Look-ups in named tables: a row name and a column name give one cell, copied from the table.

tur:
	tagime	tak
tenopoz	3.039	3.079
muku	4.696	-5.167
gasata	5.477	5.030
zupe	4.492	3.986

tak of tenopoz is 3.079
tagime of gasata is 5.477
tagime of tenopoz is 3.039
tagime of muku is 4.696
tak of zupe is 3.986
tagime of zupe is 4.492
tak of muku is -5.167
tak of gasata is 5.030

Table buba
         sepe  vadam
fenata     20     87
sumozub    28     77
mis        38     64
soku       44     59
non        19     87
gud        30     76
pigo       32     73
gokufip    43     58
gid        22     82
teze       22     88
ripezov    22     85

vadam of gokufip: 58
sepe of teze: 22
sepe of soku: 44
sepe of gokufip: 43
vadam of gid: 82
sepe of fenata: 20
vadam of sumozub: 77
sepe of sumozub: 28
vadam of pigo: 73
vadam of non: 87
Which row has the largest vadam? teze

bub:
	saka	muvo	sova	dogum	zivu
nuf	4	91	70	90	12
relas	62	37	25	22	30
budil	4	71	63	47	88

budil, zivu: 88
relas, zivu: 30
nuf, zivu: 12
relas, muvo: 37
budil, muvo: 71
relas, sova: 25
nuf, muvo: 91
nuf, sova: 70
relas, dogum: 22
budil, dogum: 47
nuf, dogum: 90
nuf, saka: 4
budil, saka: 4
budil, sova: 63
relas, saka: 62
Row with the largest zivu: budil

vol =
|  | rikuvi | fivul | tof | tuforon |
|---|---|---|---|---|
| bidas | 3.78 | 4.90 | 2.51 | 3.93 |
| riva | 3.78 | 4.84 | 6.07 | 4.62 |
| mapuzu | 4.82 | 4.59 | 6.37 | 6.23 |
| saro | 5.71 | 4.31 | 5.99 | 5.33 |
| vafet | 4.15 | 4.86 | 3.51 | 3.27 |
| zorakad | 4.11 | 3.79 | 4.29 | 8.41 |
| fulut | 4.55 | 4.23 | 1.24 | 5.55 |
| baguti | 2.91 | 5.12 | 4.97 | 5.69 |
| zumu | 5.51 | 4.15 | 5.46 | 4.45 |
| sutebos | 4.09 | 3.73 | 6.07 | 5.14 |
| zes | 5.43 | 4.44 | 7.14 | 4.25 |
| tet | 2.18 | 4.96 | 4.98 | 3.62 |
| tomifi | 2.98 | 4.01 | 6.28 | 3.22 |
| rilovu | 4.74 | 5.10 | 5.76 | 5.40 |

rikuvi of riva is 3.78
tuforon of bidas is 3.93
tuforon of tet is 3.62
fivul of zes is 4.44
tuforon of saro is 5.33
tof of fulut is 1.24
tuforon of fulut is 5.55
tof of tet is 4.98
fivul of vafet is 4.86
tuforon of rilovu is 5.40
tof of mapuzu is 6.37
rikuvi of bidas is 3.78
tof of saro is 5.99
rikuvi of zumu is 5.51
rikuvi of tomifi is 2.98
rikuvi of sutebos is 4.09
rikuvi of baguti is 2.91
tof of rilovu is 5.76
tuforon of zumu is 4.45
rikuvi of fulut is 4.55

kuzi:
         sele  veve  refi  golikil
zeg      2440  3156  5201     4737
zelagub  3989  1974  6093     5945
bazufit  6311  6469  3861     2322
dum      2247  6232  6540     3932
mosut    6892  4103  2374     6549
basasog  2440  7415  4308     5341
tono     4763  5049  6093     8964
kilezo   5537  8834  4159     4939

zeg, golikil -> 4737
dum, veve -> 6232
basasog, refi -> 4308
zelagub, sele -> 3989
dum, refi -> 6540
kilezo, refi -> 4159
mosut, golikil -> 6549
zelagub, veve -> 1974
tono, veve -> 5049
kilezo, sele -> 5537
bazufit, sele -> 6311
basasog, veve -> 7415
dum, sele -> 2247
basasog, golikil -> 5341
mosut, sele -> 6892
dum, golikil -> 3932
tono, golikil -> 8964
mosut, refi -> 2374
basasog, sele -> 2440
zeg, refi -> 5201
Which row has the largest refi? dum

Table mov
|  | ludetu | dosi | zopevan | migefi | ber | gibemur | nef | gef | gebefu |
|---|---|---|---|---|---|---|---|---|---|
| zam | 9122 | -49087 | -44967 | 9894 | -26096 | -59125 | -58914 | -80638 | 16127 |
| dukiru | 40928 | 11382 | -50847 | -30564 | 13010 | 18560 | -18758 | 14842 | 8403 |
| lotibo | -48855 | -1095 | 28515 | 38645 | -23056 | -9033 | 45616 | 17928 | -76611 |
| mipobo | -7382 | -57435 | -256 | 19608 | 24472 | -22721 | -20265 | -72131 | 27310 |
| zof | -7174 | 15410 | 14799 | 74887 | -25443 | -6034 | 34921 | -40618 | -93206 |
| foz | -18443 | -49213 | -13340 | 68809 | -39798 | -52871 | 34038 | -48555 | -60886 |
| logez | 32852 | -13960 | -42716 | -8497 | -36846 | -29331 | -47890 | -82132 | -2017 |
| vus | -43353 | -25990 | 57712 | 21120 | -32675 | -11090 | 25288 | 67427 | 6664 |
| firom | -30805 | -2881 | 35891 | 13969 | -62209 | -6131 | 167 | -51896 | 31802 |
| roki | -13464 | -28626 | -9531 | 48011 | -61154 | 7649 | -9345 | -47601 | -83246 |
| zutovi | 35059 | -63506 | -31612 | 36992 | -36670 | -40313 | -48642 | -39982 | -34616 |
| zur | -36735 | -6149 | 33731 | 71347 | -70851 | 17335 | 58048 | 9829 | -74689 |
| lofedof | 47304 | -50412 | -39349 | 36492 | -35171 | -58908 | -52459 | -51211 | -37527 |

What is the ludetu of vus in mov? -43353
What is the gebefu of foz in mov? -60886
What is the nef of vus in mov? 25288
What is the nef of roki in mov? -9345
What is the nef of lofedof in mov? -52459
What is the dosi of roki in mov? -28626

